rotation ticks, each row followed by its count of ticks:
The counts run from 0 to 282.
[-24  17   0  16  17   8 -11 -18 -17  25 -17 -22  24  16 -11  11   1   7
 -14  -2 -28  12  -3  16 -14 -20   1  31  12  25  19  21 -20  -2   9  15
  43  19  19   7   0  10] | 22
[-15 -12  18  20   6   8 -34 -20  16  24  -9 -17  24   4   4  23  22 -13
  -6   0   5  12 -26  38   3   2  10  12  26 -27  36  -3  -9  -4  -4   8
   4  16  24 -19   6   4] | 89
[ 21 -12 -21  -9  -6  -3 -34 -13  47  15  -3  -3  19   0  -2  14  15 -27
  -4  11   7  14 -12 -13 -10   5 -10 -12  -5  -1  10  42 -10  -5 -17  -5
 -27  -1  18 -35   9 -33] | 85
[-25   7 -19  19  -7   9 -21  19   6  11  11  -2  20 -11  -5  18 -23  15
 -35   2 -12  11  20   7   4 -15  12  -5  56  24  32 -13  12  26   4 -12
   9   8   8  -3  -4 -19] | 0
[-10  -2   0   6 -13 -17   3  -4   7  35  26  23  13  34 -12 -17  -7 -23
   4   6   1   5  28 -11   6   9  -1  27  24  22  13  12 -11  28  10  19
  -7  11 -25  -4  -1  -3] | 192
[-17   1 -19 -12  18   4 -24  -6  45   5  28  -9  11  12  13 -18  21   0
   6   2  -7  37 -21   6 -28  -3   5  22  11   9 -24  49   8  -1 -11   0
  13  16  20 -12   6 -25] | 91
[  1  -1  16  22   5 -15  -7   8  -5  36  -5 -20  11  17   6 -16 -40 -15
  -3  20  -9   5  13  17   2 -19  -4  36  13   3  41 -28  -5  29  11  22
   9 -28  -6   6  -8  11] | 259
[  5  -1  -8  17   3 -11 -23  14  -2  15  24  -3  33  23  18 -35   2 -14
 -11   3 -19  27 -27  -3  10   1  -4  12  40  10  28  -5 -17  23 -17   0
  -9   4 -18  -2  19  12] | 237
[ -2   0 -11  -3   0   1 -22  37  -2  23  -3   6  28   9 -10  35  -1   1
 -34 -13   7   1  37   4 -13  18 -13 -19  15  30  19 -11  -5  -4  23  15
 -24   1  25  -6  12 -28] | 271
[ 14   4 -11  -2 -19  12 -34 -22 -11  12  15  28  32  17   2  -1 -16  -3
 -19  10  -7  25 -17 -15  30 -25  10   7  35  -1  39  28 -16  -6 -12 -16
   4 -14   4 -27   8  15] | 7
[  3 -20   3  11 -20 -18 -31   8  40  -4  15  11  -3  15   4  23  11  -1
 -13 -12  -2   0   0  28   7   6 -16  20  12 -11  22  -1 -19   5 -19   5
  -7  30  47   4   7 -16] | 83
[ -7  -7   8  17 -26  25 -29  29  33   7   1  23  12   0   1   6 -19   0
 -12 -17  27   1 -15  14  25  -1   4  23  18  15  14  22  -7  30 -21   8
  10 -11  38 -10  21  -6] | 239
[ -8  27  -2  17  -5  10 -23 -31 -13  43 -12 -21  10  19   3   1  -5  -5
  -4  31  -2  20 -20  -2 -20 -21  -5   4   9   9   2  28  -2  -8  27 -17
  38  -2   0 -23 -18  -5] | 251
[ 21  -5  -4  13   9 -26 -38  30  22  21  14  -7  34  10  21  -3 -11 -14
 -17  -1  16  16   3  20  23   5  12  23   2   0  19 -10   0  -1 -31  23
 -17 -19  29  -6  23   6] | 121
[ -8  12 -23 -14  -1  -3 -15   2  34   3   3 -23 -35   7   3  17 -17  -3
   7   8 -13   2   7  14 -12 -21 -26  34 -22  -9  -6   9  -1   1   5  30
  16 -23  19 -14 -13 -38] | 180
[ 20  -4  -8  32  10  -8   4  10  15  15 -10 -21  21  36  -5   6  -9  14
 -11 -17  17  14 -39 -16   2  -4   0  15  -4  34 -18  23  -6  22  18   9
  23 -12  34  13  17  -1] | 100
[  9  -4 -23 -11  11  10 -30   4 -30  23 -21 -10  31  33   8   0  16 -24
  -3  -2 -22  -4  -5   2 -33 -13 -16   7  17  30  24   0 -18  -6  11 -12
  14  15  19  12 -16  -5] | 132
[  5   4  13 -14  -9  26 -21 -19  -3  23   8  21  11  33 -29 -12   6  -6
 -28  -9   4  17   1 -25  -5 -19 -13  -8   5  22  17  43 -27 -22   7 -21
   3   9  10 -13 -10 -22] | 13
[ 10 -17 -13   4  -1   9 -22  49  18  22  -6 -26   2  22   2  -5   0 -25
  -3  -5 -14  11  -6  23 -43 -13 -12   6 -13  30  -1   5  -9  -5  -5  -6
   5   3  30  10  -6 -39] | 248
[-15  12  -8   5  10   6 -15 -40  17  36   6   0 -12   7 -14   1 -24   9
 -15  25   4  12  20  -7   2 -18  16  30  16 -23  13  -6   4   6  16  22
  11 -12 -22 -24 -24 -23] | 185
[  7  -3 -13   2  16  -7   2  36   5  14  26   8  20  12   5  -8 -14   2
 -23 -18   0  49  16  16  -8 -11  20  -3   3  37  -1   9 -19  -2  -3   5
 -20  -5   3   3  24 -31] | 4
[  6 -13 -17   6 -20 -15 -31   3  14   9  19 -14 -17 -15   5  12 -10 -23
 -33  -6 -25 -11  26  23  10  -6 -38   4  10  -6  35 -19 -16  20   6  25
  -9   9  17 -10  10 -13] | 38
[  0 -12  -5  28  -3 -26   8 -12   0  24  24  -6   1  47   6 -15   7   6
   7 -17  -8  13 -18  19   1 -16  12  35  18  14  16   7 -19  17  11   2
  17  18  -2  45  -3  -1] | 215
[ 18 -13  -7 -16  12 -24 -10  12  14  19  16  -6   7   9 -14 -27 -33   5
 -28  -3  31  25   3 -16   9   2 -16  11 -22  -3   2   4  10   1  23  10
 -14 -30  -1  -8  10 -37] | 263
[  5 -16   6  10  17  19  -3  11 -11  14 -31  -8   8  13 -24  14 -44  17
 -19  -9  -5  -2   7  -8  -5 -14   2  41   8  18  26  -7 -12  21  15  15
  26 -16   5   1   6 -14] | 28
[ 12   9 -12  -9 -12 -27 -18   0  20 -11  15  25  10  -5 -27  20 -33  10
 -32   9   4  24  10 -23   8 -20  -6  -1 -13  25   8  33   0  16   1  -2
   0   8  33  -6   7 -27] | 151
[ 27 -20   7  -9 -15  11 -11  14   7  35   7  -8  12  17  14 -33   7 -37
   1  -1  15  24 -31  10  -3   1  -8 -11  -6  15   8  39 -16  -1   9   6
 -19 -26   3 -23  38 -20] | 241
[ 21 -10  -3   1  16  15 -22   7   3  15  18  13  21  29  16 -44 -12 -12
 -13   6   3  27 -14   5   7   4   6  19  21 -14  37 -14 -12  18  -7  -5
 -18 -16 -26 -25  16 -21] | 236
[ -6   2   1   0  25  15 -14 -14 -18  34 -16 -33  18  17  -2   5   6 -18
  -5   1 -29  23  -2  13 -33 -16  -5  13  23  22  24   1 -13 -13  21  23
  16   0 -11   5  -5   6] | 21
[-19 -11 -18   0   3   9 -20  -4  10  24  15   8 -14  18  37 -15   5 -12
  16  -4 -16  16 -15  33 -11 -18  19  40  19 -27  23   2  -2  -7  -4   4
  13 -17   8 -11 -13 -28] | 208
[ -4 -25 -29  -1  -2 -18 -14   2  18  22  15 -33  11  17  33 -15  14 -21
  30  -3 -26  18 -18  31 -11 -35  19  29  15  -3   7  -5   5   8 -17   2
   0  -8   5   3   9   9] | 209
[ 10  -9 -41  12  19   2 -11  -4 -10  33 -17 -14  43  27   3  33  31  -2
   6 -21   5  15 -21  -7 -14  16  32  -3  24  13  -8  10  -3 -16  20  11
  -1   9  23  -6  -3  -9] | 205
[-12  -7  -2 -11 -17   7  14  -2  12  13   2   5 -13  27 -16   3  -2 -12
   8 -18   6   5  -3 -10  -2  -2 -16  11 -25  23 -17  60 -14   6  31  21
  18 -15  19 -17   5 -34] | 174
[  8 -23  17   0 -17  16 -24  21  32   3   5   9   2   9   5  -7  -2 -20
  -4  -1  25   7 -22   6  18  -4  -6  -8 -10  -1  13  34   3  10 -13   4
  -1 -42  25 -36  27 -20] | 240
[  0   2   5   1 -23 -20 -26   0  -3  22   4   3  34  21  17  -8  25 -24
 -22 -17  -1  -4 -12  26  13   8 -11   0  18  17  21  22  -9 -10  17  18
  11   1  47   9  10  28] | 127
[ -4   6  13  -2 -35   3 -22  34  32  13  27  24   0  20   1 -21  -8 -25
  -9 -12  -4  21  15  17  12 -22 -12  14  18  23  14  25 -22   6 -12  11
  -4 -13  26   7  17  -7] | 9
[  5  -4 -14  -1  12  -3 -20   0 -14  30   0   5   7  10   2  18   2 -17
 -26  11 -20  25  17  26 -23   4  -5   6   7 -13  28 -29 -33 -21   7  24
 -34  -1  -9 -25  12 -21] | 43
[-20   6 -32   9   1 -22 -13 -32   4  13 -10 -25  10  11   3  36   5   4
   9  21 -22   5 -11   6   3  -9   4  14  32  -8  30   2   7  26  21  19
  33   2  15 -18 -12   3] | 67
[-15  -8   9  28 -17 -14 -19   5  19  27  20  18  -1  20 -12   5  -2   2
 -11  -9  10 -13  37   9  17  15  -1  23  25  13  38 -11 -15  28   3  30
  -4   6   3   8   2   1] | 193
[ 18 -18 -15 -36  12   8 -25  10  -4  14   8   6  14  16   4 -20  12 -15
 -14  -5   7   1 -12   5 -27  -7 -11   5 -29   2  14  13   3 -31  18 -10
  -5 -26  26 -19  13 -44] | 130
[ -6  12  -7  -2  -9 -43   2 -17  10   6  38  -9  -8   4   4 -34 -18  -7
  -7   0 -13  24   2  10  11  -9 -20  16   8  29  11  32  -8  27  33  28
  12  -6 -19   4  16  -7] | 31
